[[133 143 150]
 [123 118 124]]
|
[[143 150]
 [118 124]]

[[124 119 100 127]
 [129 132 139 123]]
|
[[119 100]
 [132 139]]

[[124 139 133]
 [133 129 118]
 [107 131 129]]
|
[[139 133]
 [129 118]]

[[144 102 138]
 [122 103 127]]
|
[[102 138]
 [103 127]]

[[129 136 103 129]
 [145 117 111 128]]
|
[[136 103]
 [117 111]]

[[156 133 127]
 [154 138 127]
 [156 131 128]
 [155 136 130]]
|
[[133 127]
 [138 127]]
---
[[128 136 123 126 134 131 124 124 126 128]
 [128 130 132 131 122 132 121 124 124 124]
 [134 122 135 121 105 120 121 115 126 130]
 [133 126 133 128 123 126 118 125 130 128]]
|
[[128 136 123 126 134 131 124 124 126 128]
 [128 130 132 131 122 132 121 124 124 124]
 [133 126 133 128 123 126 118 125 130 128]
 [134 122 135 121 105 120 121 115 126 130]]

[[122 139 136 125 128 138 122]
 [147 115 116 131 128 119 148]
 [136 129 130 149 130 130 137]
 [122 128 129 117 117 127 123]
 [130 133 131 108 132 133 131]
 [118 126 125 129 127 125 117]
 [117 122 122 120 134 121 117]
 [136 127 127 130 126 128 137]
 [132 119 120 129 129 120 132]
 [126 149 147 124 119 143 126]
 [120 137 136 123 126 138 118]]
|
[[126 149 147 124 119 143 126]
 [122 139 136 125 128 138 122]
 [120 137 136 123 126 138 118]
 [130 133 131 108 132 133 131]
 [136 129 130 149 130 130 137]
 [122 128 129 117 117 127 123]
 [136 127 127 130 126 128 137]
 [118 126 125 129 127 125 117]
 [117 122 122 120 134 121 117]
 [132 119 120 129 129 120 132]
 [147 115 116 131 128 119 148]]

[[123 145 150 127 137 126 132 127 139 124]
 [120 136 132 132 121 127 152 136 118 130]
 [117 122 127 126 111 119 127 127 135 111]
 [142 126 129 127 142 133 109 121 137 133]
 [120 139 148 124 131 125 129 124 144 119]
 [119 120 125 125 115 120 120 122 138 110]
 [136 113 108 131 125 130 116 127 119 133]
 [124 142 145 129 132 126 145 134 124 135]]
|
[[123 145 150 127 137 126 132 127 139 124]
 [124 142 145 129 132 126 145 134 124 135]
 [120 139 148 124 131 125 129 124 144 119]
 [120 136 132 132 121 127 152 136 118 130]
 [142 126 129 127 142 133 109 121 137 133]
 [117 122 127 126 111 119 127 127 135 111]
 [119 120 125 125 115 120 120 122 138 110]
 [136 113 108 131 125 130 116 127 119 133]]

[[117 147 146 139 118 115 119 112 138]
 [126 129 128 128 129 127 128 129 128]
 [126 139 143 139 129 117 115 119 144]
 [128 140 145 136 137 114 116 114 134]
 [113 151 144 138 114 116 123 108 134]]
|
[[113 151 144 138 114 116 123 108 134]
 [117 147 146 139 118 115 119 112 138]
 [128 140 145 136 137 114 116 114 134]
 [126 139 143 139 129 117 115 119 144]
 [126 129 128 128 129 127 128 129 128]]

[[108 129 131 118 129 144 119 120 115 143 130 125]
 [138 132 137 139 124 137 127 143 126 125 131 131]
 [115 134 112 102 125 137 140 134 127 106 134 107]]
|
[[115 134 112 102 125 137 140 134 127 106 134 107]
 [138 132 137 139 124 137 127 143 126 125 131 131]
 [108 129 131 118 129 144 119 120 115 143 130 125]]

[[151 113 128 132 130 155 150 124 114 123 148]
 [133 116 113 140 135 130 144 116 112 143 145]
 [133 127 119 145 121 125 139 104 125 135 130]]
|
[[133 127 119 145 121 125 139 104 125 135 130]
 [133 116 113 140 135 130 144 116 112 143 145]
 [151 113 128 132 130 155 150 124 114 123 148]]

[[121 108 148 109 142 115 139]
 [141 138 130 138 138 118 116]
 [119 146 107 146 115 134 135]
 [117 147 108 146 114 134 138]
 [116 115 143 116 139 110 145]
 [110 139 120 138 120 129 145]
 [134 106 119 108 110 150 120]
 [133 107 119 108 110 149 121]
 [137 110 116 110 113 148 117]
 [134 137 131 138 136 117 121]]
|
[[117 147 108 146 114 134 138]
 [119 146 107 146 115 134 135]
 [110 139 120 138 120 129 145]
 [141 138 130 138 138 118 116]
 [134 137 131 138 136 117 121]
 [116 115 143 116 139 110 145]
 [137 110 116 110 113 148 117]
 [121 108 148 109 142 115 139]
 [133 107 119 108 110 149 121]
 [134 106 119 108 110 150 120]]

[[144 100 106]
 [126 142 128]
 [122 124 129]
 [127 139 128]
 [127 127 126]
 [133 112 120]]
|
[[126 142 128]
 [127 139 128]
 [127 127 126]
 [122 124 129]
 [133 112 120]
 [144 100 106]]
